(in the rows, 128 means zero)
Each path below is one point turned by a fixed rotation once a step. After each direction that follows a path, write how fast that rotation turns it, in degrees per step (0 if it stays still).
Each turn is a multiple of 5 degrees from 10 to 175, or 0.
Each row of a path follows its step; steps can be skipped.
Rotation 1:
step 0: [138 125 121 132 126 127 125 124 132 140 132 119 135 119 125 131 120 144
 132 132 121 138 119 122 122 136 136 130 129 130 119 113 126 131]
step 1: [128 118 117 138 125 115 125 119 129 133 128 130 131 129 127 131 118 120
 131 128 128 127 130 132 122 128 126 144 129 123 109 129 122 116]
step 3: [127 134 130 123 128 125 127 136 135 139 129 139 103 131 128 122 129 125
 120 129 122 137 124 124 122 132 130 126 131 144 130 125 128 130]
step 4: [122 128 119 127 127 117 129 137 132 133 124 132 131 127 126 131 131 117
 127 141 117 122 129 118 132 130 144 126 130 134 130 131 112 138]
step 5: [125 120 131 123 135 112 132 135 118 132 120 115 123 131 132 129 124 119
 133 135 134 129 131 128 135 129 132 127 127 108 137 134 127 128]
step 7: [126 134 139 124 120 131 123 128 140 117 129 130 134 132 125 112 133 114
 133 114 134 126 127 125 136 135 125 130 132 133 124 121 118 132]
step 9: [131 141 114 128 132 136 136 128 115 131 140 129 125 136 138 137 131 132
 128 122 142 129 123 123 125 123 126 137 132 117 129 126 124 124]
step 10: [122 136 131 126 128 136 130 128 131 124 136 130 142 137 123 136 124 126
 130 125 131 119 133 128 117 116 129 132 145 131 128 139 139 130]
step 12: [127 125 114 132 123 134 126 111 121 130 126 124 125 119 134 133 135 136
 120 124 125 134 131 123 134 130 139 126 118 138 125 128 135 143]
Directions:
[125 133 131 127 128 128 131 126 131 127 128 126 130 128 126 129 129 128
 127 129 129 131 128 131 129 123 127 127 126 125 128 124 124 127] => 35
[128 130 130 130 127 129 126 132 124 125 130 130 128 128 128 125 128 129
 130 127 128 124 130 127 130 130 126 124 130 122 127 124 127 130] => 35
[132 126 124 129 130 124 130 127 128 128 130 129 128 124 132 128 131 127
 129 131 130 128 128 131 131 124 128 130 132 126 127 126 129 130] => 90
Rotation 2:
step 2: [125 136 137 126 122 127 130 117 142 130 130 121 129 123 131 129 137 131
 122 129 123 125 126 135 127 125 140 139 127 126 126 123 120 137]
step 3: [135 130 132 117 131 125 132 131 136 122 130 119 137 118 133 136 129 129
 131 118 127 140 127 128 132 129 137 127 121 121 120 119 122 134]
step 4: [138 137 127 131 127 134 131 132 134 129 132 131 130 127 129 132 122 122
 128 113 129 139 120 140 124 137 134 133 121 138 126 123 126 135]
step 5: [131 139 137 135 128 134 119 132 124 125 138 134 123 129 128 136 129 132
 131 126 127 132 130 130 127 130 148 124 121 133 130 117 133 127]
step 7: [138 129 127 123 125 128 133 128 123 122 131 126 133 130 121 134 131 132
 139 117 135 119 128 131 143 127 131 137 122 128 127 116 133 119]
step 9: [129 132 130 130 143 128 129 134 119 131 132 119 134 141 133 135 140 130
 131 122 119 126 127 129 135 126 134 121 122 133 133 125 121 123]
step 10: [125 132 128 132 123 129 140 131 121 131 125 128 140 140 127 129 137 123
 118 116 124 124 133 131 134 134 139 130 133 133 128 138 127 124]
step 11: [134 124 132 122 128 132 132 130 124 135 136 123 123 132 119 135 137 124
 119 118 125 122 134 116 133 132 139 135 126 118 133 130 132 126]
step 12: [129 129 136 127 128 121 137 125 130 138 135 121 125 126 118 131 134 132
 114 127 124 126 130 122 132 137 123 135 120 136 134 128 116 130]
Directions:
[127 129 133 131 127 132 127 133 129 129 127 134 127 131 128 129 128 126
 126 127 127 129 127 125 126 130 130 127 130 128 127 130 131 124] => 70
Rotation 3:
step 1: [129 121 128 124 119 118 129 118 125 135 138 125 130 114 126 122 115 124
 139 128 123 137 130 132 118 129 131 124 133 126 141 124 129 137]
step 2: [113 138 133 127 131 123 127 121 125 122 131 131 125 114 122 139 127 117
 139 120 121 127 140 128 121 123 122 126 128 130 126 122 118 123]
step 3: [126 129 118 126 123 113 111 123 136 128 128 121 127 114 120 129 118 132
 131 138 127 126 129 132 126 124 130 125 116 123 129 127 121 131]
step 4: [120 123 129 129 134 111 135 117 126 125 127 140 122 118 126 129 128 120
 127 134 129 132 132 122 118 135 124 132 117 126 126 139 123 124]
step 5: [127 129 131 128 136 123 128 122 126 126 137 124 124 117 138 127 110 130
 134 139 121 120 117 127 121 124 129 122 130 117 131 130 117 123]
step 6: [123 127 134 127 125 119 129 107 115 141 133 131 126 122 126 130 122 119
 133 122 123 125 127 129 124 133 120 123 122 126 138 128 132 136]
step 8: [122 131 122 126 125 119 117 121 126 131 125 124 135 114 124 136 118 118
 123 125 122 129 130 133 116 133 132 135 116 121 122 126 123 133]
step 10: [126 134 135 133 136 127 131 125 127 128 127 134 125 118 124 138 112 129
 127 130 122 115 126 129 118 131 120 125 119 119 136 134 113 128]
step 11: [126 124 128 129 127 114 125 109 118 129 141 126 125 119 126 125 121 130
 127 133 123 128 122 123 139 132 120 120 121 120 133 125 132 125]
Directions:
[126 129 127 131 125 127 128 129 132 126 127 124 131 126 125 129 131 130
 127 124 127 131 130 128 124 128 129 129 127 130 130 125 126 126] => 60
[127 128 126 127 124 128 125 130 124 128 129 128 130 126 125 128 131 124
 131 126 127 127 131 130 131 125 129 125 128 129 123 126 128 130] => 70
Rotation 4:
step 0: [133 126 139 125 131 118 131 118 121 127 140 130 124 132 137 132 114 128
 119 123 116 122 131 123 131 130 127 134 125 127 135 116 139 132]
step 1: [133 138 133 122 122 123 127 125 133 129 127 125 127 122 128 135 141 131
 127 122 135 135 123 137 130 143 136 128 115 130 129 116 114 123]
step 2: [137 124 121 128 128 140 130 131 120 123 130 117 133 117 128 130 125 141
 128 124 132 112 133 131 127 116 124 123 128 134 116 127 122 121]
step 4: [131 131 125 129 129 123 125 129 121 132 118 119 122 132 130 130 133 118
 118 126 140 130 116 132 123 130 130 126 132 116 130 149 130 131]
step 6: [124 127 134 132 129 122 135 116 129 129 128 140 120 119 125 137 131 132
 118 123 124 133 120 133 139 134 118 131 115 126 132 114 131 133]
step 7: [131 124 134 120 128 121 129 126 124 132 124 123 126 124 132 138 137 134
 133 125 139 116 134 135 122 126 139 112 125 140 130 125 119 123]
step 9: [119 139 130 134 119 120 134 134 122 135 109 121 131 129 122 120 127 124
 124 131 129 128 126 132 129 134 118 133 129 119 127 134 128 114]
step 10: [143 125 124 123 131 130 125 129 119 136 127 128 126 130 123 130 108 128
 119 129 127 124 126 131 122 131 142 123 135 123 128 141 131 139]
step 11: [139 139 126 125 131 127 129 118 133 127 135 138 133 126 143 134 136 132
 127 135 115 131 123 132 129 130 129 140 123 121 134 123 141 127]
Directions:
[132 128 128 130 127 125 131 129 126 125 132 132 130 130 124 127 130 127
 127 129 127 133 129 128 128 126 130 130 129 125 126 124 127 130] => 140
[130 130 129 127 133 126 127 128 127 127 128 128 129 131 130 129 130 126
 129 126 130 127 130 126 133 131 133 125 127 126 130 130 128 130] => 110
[131 130 125 128 130 125 125 134 127 126 130 129 126 128 129 128 125 126
 128 129 125 125 127 127 127 126 128 126 126 133 125 128 129 130] => 135
Rotation 5:
step 0: [140 129 130 121 132 129 132 140 126 117 118 127 121 134 121 131 140 127
 123 122 114 133 129 126 121 123 122 141 128 142 130 137 137 135]
step 1: [137 135 132 127 126 122 130 124 122 130 114 135 136 124 128 125 114 124
 140 130 146 125 146 130 124 128 127 139 131 121 131 127 121 131]
step 2: [132 126 134 123 133 125 123 129 125 125 135 109 120 119 135 120 127 119
 122 135 128 138 120 147 129 117 128 125 125 123 136 133 132 124]
step 3: [113 133 133 132 129 139 127 122 135 132 121 128 124 128 129 129 120 118
 126 128 132 132 121 118 128 148 134 136 140 124 131 130 141 137]
step 5: [113 117 123 121 126 130 131 122 113 138 134 134 119 131 124 134 137 125
 130 124 119 124 118 128 138 138 118 118 125 121 125 127 121 128]
step 7: [134 120 120 116 140 117 119 131 130 134 127 131 144 129 124 124 134 132
 137 120 127 115 135 128 120 121 118 126 134 127 124 123 124 137]
step 9: [131 126 142 129 126 116 128 115 132 128 114 118 141 129 130 131 122 132
 118 128 140 140 133 124 120 129 129 124 127 127 136 134 132 141]
step 10: [128 128 131 126 139 128 128 125 137 127 137 124 122 128 130 118 119 115
 128 133 116 126 134 132 127 127 137 135 142 131 138 139 121 112]
step 11: [126 119 129 122 123 131 132 122 133 126 122 128 118 125 126 133 122 127
 125 127 143 130 109 125 135 139 128 144 115 119 127 126 129 120]
Directions:
[128 132 128 125 132 128 126 128 130 127 127 127 127 128 127 128 124 130
 126 127 126 127 130 123 128 127 128 130 133 133 125 126 126 129] => 115
[129 126 125 127 125 129 128 127 132 129 134 124 127 130 130 123 126 126
 128 124 130 128 126 127 126 127 129 128 131 128 128 129 130 129] => 95
[126 131 127 131 124 127 128 127 129 127 125 130 131 132 130 129 126 125
 126 126 128 127 129 126 126 128 130 131 122 130 129 127 130 132] => 130
[130 129 128 125 127 128 130 130 125 130 128 127 129 128 123 128 132 124
 131 126 131 129 128 129 126 127 129 129 127 133 124 124 127 128] => 55
Rotation 6:
step 1: [131 128 126 127 133 126 125 114 132 131 133 135 132 137 129 126 137 131
 134 142 128 130 128 135 122 131 121 127 132 141 134 127 119 133]
step 3: [123 126 129 135 134 131 130 121 129 120 140 120 126 118 125 126 127 133
 139 135 127 133 117 124 132 124 134 121 128 135 125 132 139 127]
step 4: [126 122 124 123 138 130 130 119 127 119 130 128 135 132 127 124 132 129
 133 128 130 137 115 131 126 136 140 121 134 121 119 130 136 132]
step 7: [127 133 126 126 134 121 139 126 114 125 121 128 127 131 124 140 129 133
 135 137 137 132 130 128 128 127 122 135 121 115 126 128 129 126]
step 8: [122 117 126 128 133 124 127 130 118 126 121 134 119 129 124 136 131 127
 135 134 128 125 123 129 121 131 117 118 117 126 131 122 121 123]
step 9: [119 121 127 134 135 130 136 124 128 130 125 126 117 133 129 127 129 135
 134 125 123 119 131 138 131 139 115 128 126 132 128 121 122 136]
step 10: [128 127 123 140 127 123 134 135 130 134 133 116 124 122 121 125 127 126
 136 135 122 127 128 136 133 141 126 136 128 124 121 120 127 131]
step 11: [128 125 134 135 129 129 126 134 133 133 147 124 128 129 133 127 130 127
 136 136 124 135 121 126 115 135 124 128 127 125 118 123 129 124]
step 12: [135 131 128 128 136 134 135 128 128 138 134 133 123 136 129 121 133 124
 130 129 128 137 125 128 117 136 124 122 141 128 123 137 123 133]
Directions:
[128 130 127 129 127 123 125 130 124 130 125 124 128 126 123 126 130 124
 126 130 129 128 130 128 130 130 130 126 129 124 130 130 127 126] => 135
[126 129 125 126 126 127 128 133 127 122 128 129 128 132 131 129 131 128
 131 130 127 130 131 125 127 129 129 124 129 128 125 129 128 128] => 95
[126 129 128 128 128 128 126 126 130 129 126 129 126 126 122 129 131 132
 128 129 127 127 132 128 127 128 129 125 123 130 127 126 130 132] => 55
[127 126 128 126 130 133 128 128 124 131 127 128 128 128 130 124 130 127
 127 130 130 130 126 129 126 126 126 125 123 126 125 131 132 126] => 90
Rotation 7:
step 2: [131 127 127 136 129 126 129 132 136 126 129 132 128 125 124 115 124 139
 119 130 124 139 132 125 116 127 138 126 125 140 119 129 138 136]
step 3: [143 128 123 126 128 124 131 129 138 125 123 127 128 132 144 130 139 127
 128 134 125 129 127 129 130 125 136 131 129 132 121 136 125 145]
step 4: [129 121 125 124 121 126 131 125 141 135 127 141 119 121 132 125 124 133
 130 132 115 119 132 132 118 128 133 134 125 137 126 128 135 130]
step 5: [141 128 130 134 122 121 121 132 146 131 122 126 129 130 138 123 135 123
 121 133 121 129 127 123 120 132 130 117 130 127 129 120 125 126]
step 6: [136 124 126 135 119 123 124 128 128 140 123 139 130 135 143 119 117 129
 134 129 125 128 128 134 127 129 120 137 134 133 129 129 132 134]
step 8: [134 132 121 138 124 128 130 143 130 130 118 124 133 126 137 124 116 129
 139 135 128 127 140 129 124 140 126 129 128 128 122 127 128 122]
step 10: [138 131 127 134 132 123 130 132 134 130 119 125 129 123 116 117 118 135
 123 125 131 136 132 125 120 134 134 136 128 135 117 129 136 128]
step 11: [136 133 125 129 128 120 133 130 128 115 120 122 131 125 140 134 135 129
 131 133 122 138 127 121 126 130 129 135 133 134 116 134 129 141]
step 12: [128 126 127 117 127 122 132 126 138 133 116 134 121 127 122 134 126 139
 129 127 122 118 136 129 122 133 132 138 127 138 119 129 134 135]
Directions:
[130 129 130 130 128 128 129 125 128 127 129 126 128 128 128 124 124 127
 127 128 131 133 125 128 131 125 128 132 128 127 128 132 130 134] => 90
[130 125 125 129 129 126 131 126 126 127 126 130 130 127 134 129 127 127
 129 125 130 129 130 127 132 130 129 123 131 129 128 131 126 127] => 135
[129 128 123 130 124 129 128 130 130 127 126 121 127 130 126 129 127 126
 126 124 129 127 128 132 128 127 129 124 128 130 130 129 130 129] => 140
